Each named turn below is shown by a few rows before and after it. Which turns, in which order, take the first row of each later pair to the second? The first pair is answered.
X:
[-7  3  6  7 11 -4  6  5 -5  2] -> [-6  4  5  6  9  0  8  6 -6  1]
[-11   7 -17  -3  16  22   6  13   1  -1] -> [ -7   9 -22   3   0  16   1   1 -23 -14]
[-7  4 -4  0 16 -4 -4  9  7 10] -> [-7 10 -9 -1 11 13  3  6 -3  6]
W:
[ 9 -4 10  3  6 -7  2  0 -3  8] -> [ 7 -1  0 -7  4  0  0 -2 15  9]
[ -2  -9   6  -1   8 -10  -4   8  17  10] -> [-3 -4  1  0 15  7  5 15  7  9]
[-11  -8   1  13  25  13   5  18  -5   5] -> [-11 -18   8   9   9 -23 -14   1  14   6]
[  7  10 -30   5  27  25   2  14   1  -4] -> [ 17  -6   0  21  16 -32 -17   0 -14  -7]
Y:
[-10   1   5  10  11   3   6   9  -3   3] -> [-14   5 -12   4   1  -1  -2   2  10  -3]
[ 14  -3  29  -2  -2   0   8 -13  -5   1] -> [  3  -2  12 -13   0  -1  -1 -10  27   5]
[-12   7 -22 -11  -7  14  -1   3  16   4] -> [ -1   6  -9   3 -13  15   7  -2 -25  -4]
[-3  2 -5 -1  9  6  0  2 -1  0] -> [-3  2 -8  0  5  4 -2 -1 -4 -2]
Then:
Each pair is 2 to 3 turns apart.
[  5  -3   7   4   3 -12  -3   4  -2  -1] -> [-1  4 -7 -1  7  7  4 10  6  0] -> Y, W
[ -4  -6  -6  -4 -13  -9 -18  -5  -9 -16] -> [ -6 -12   5   4   1 -20 -17   8  -3  -9] -> W, W, X
[ 10  -6  21  -2  -3 -15  -8  -8   6  12] -> [  2   0  -4 -14 -10  -5 -10 -15  20   5] -> X, Y, X
[ 11   3  13  -6  -8  19  14 -14 -12   5] -> [  7   0   8 -14 -16   0  -2 -21  15   6] -> W, Y, Y
[ -4 -10   8  10  -1 -18  -8  -4  10   3] -> [ -1 -10  13  14   0 -18  -7  -3   1   3] -> Y, Y
[  7  -4  -9  -8 -10  -5   1 -14   6  -7] -> [13 -2  5 -2  4 11 17 -3 -6  1] -> Y, W, W
[  0 -10   6   6   7 -16   1  12   5   0] -> [  0   2 -14  -4  -4  14   8   4  -5  -7] -> W, X, Y
[ -9   6 -24  12  -5  -1   2   5  -7   1] -> [ -9  -1 -14  12   1 -18  -6   8   7   7] -> W, X
[ -9  17  -9 -15  -5   6  -7 -14  19   1] -> [  2   7  19   4  -8 -20 -10 -16 -13  -2] -> Y, X
[-2 12  2 -3 13 10 -2 16 -1 -2] -> [ -4  11 -12  -5  -2   0 -12   5  -4 -13] -> Y, X
[ -2 -17  10  -2   3 -34  -8   4  18  10] -> [-10 -15 -10  -3   7 -29 -13  10  21   4] -> W, W, Y
[-13  -6 -26  -3  -9 -22 -16  -1   5   2] -> [ -4  -6  -3  16   9 -12   2  16 -29   4] -> X, X, W
[-10  -2 -13  -1  20   7   8  18   7  -3] -> [ -6  -5 -16   6   0 -15  -7   0 -18 -18] -> Y, W
[  5   9  -4 -11  -4  37  16  -2  -1   5] -> [  5   4  -4 -21 -16  15   1 -17  24   6] -> W, W
[  3  -9  11   4   2 -23  -4   2   3   1] -> [ -3   4 -17   0   2  10   7   6 -15  -9] -> X, Y, W
[ 6  4 10 -8 15 22  9  3 -5  3] -> [ 10  -5  12   1  -1 -11  -7 -10 -23  -6] -> X, X
[ 13  -9  24  11  -1 -15   3 -14 -14  -6] -> [  5 -10  26  10  19 -14   5   3   8   6] -> Y, W, W
[-12   3 -18   7   2  -8  -4   4 -12  -8] -> [-13  -1 -16  -1   2 -15 -10   1  10  -1] -> X, Y, W
[ -2  -5   5  -3  -5 -17  -7  -9  16   4] -> [  2  -1  -2   0 -15 -13  -7 -16 -10  -5] -> W, X, W
[  2   7  -8   1 -17 -15  -8 -20 -13  -9] -> [ -4  13 -26  -4  -7  11   1  -7 -14 -11] -> W, X, W
[  3  15 -11  -4  -9  35  11   4 -14  -1] -> [  4  11 -18   3 -20  14   0  -6 -27 -12] -> X, W, W
[  6  -9  16   6  18 -13   7   8 -21   8] -> [-5 -4 -8  1 28  0  8 21 -5  7] -> Y, W
[ 11  12  -1  -5  10  25  13   3 -16   1] -> [ 14  -1  17  11   9 -17  -3   2 -22   1] -> Y, W
[  1   2  -1   7 -14   8 -14 -12  -2   0] -> [ -2   5 -10   3  -8  18 -11  -7   2   0] -> W, X, W
[  0   4  11 -11  -5   7  -1  -7  29  11] -> [ 4 10 15 -4  4 27 16  4  5 11] -> Y, W, Y
[ -4   4 -14  -1   2  16   8  -3  -5  -4] -> [  1  -8   7   7  -3 -17  -2 -11  -7  -1] -> Y, W
[ -5  -4  19  -5 -10 -11   2  -9  17  16] -> [ -6   5   7 -12 -10  16  13  -8  14  15] -> Y, Y, W
[ 21   2   7 -10 -13  13   5 -11   2   1] -> [20 -5 20 -5 -5  1  3 -5  9  7] -> X, Y
[  4 -19  28 -12 -13 -14 -19 -21  39  15] -> [  7   0   1   3 -14  42   9 -12 -40 -10] -> W, X
[-18  12 -22   9   6   8   0  13 -18 -12] -> [-11   2  17  14  23  -8   4  21  -2   6] -> W, Y, X
[ -4  -9   0 -11 -15 -23  -5 -15   8  -7] -> [ -6  -1  -2 -22   0  13  11  -2  22   3] -> X, X
[ -9   9 -14 -19  10  40   5  -5   2 -17] -> [-16   1 -13 -23  16  16  -9  -2  33 -10] -> X, Y, Y
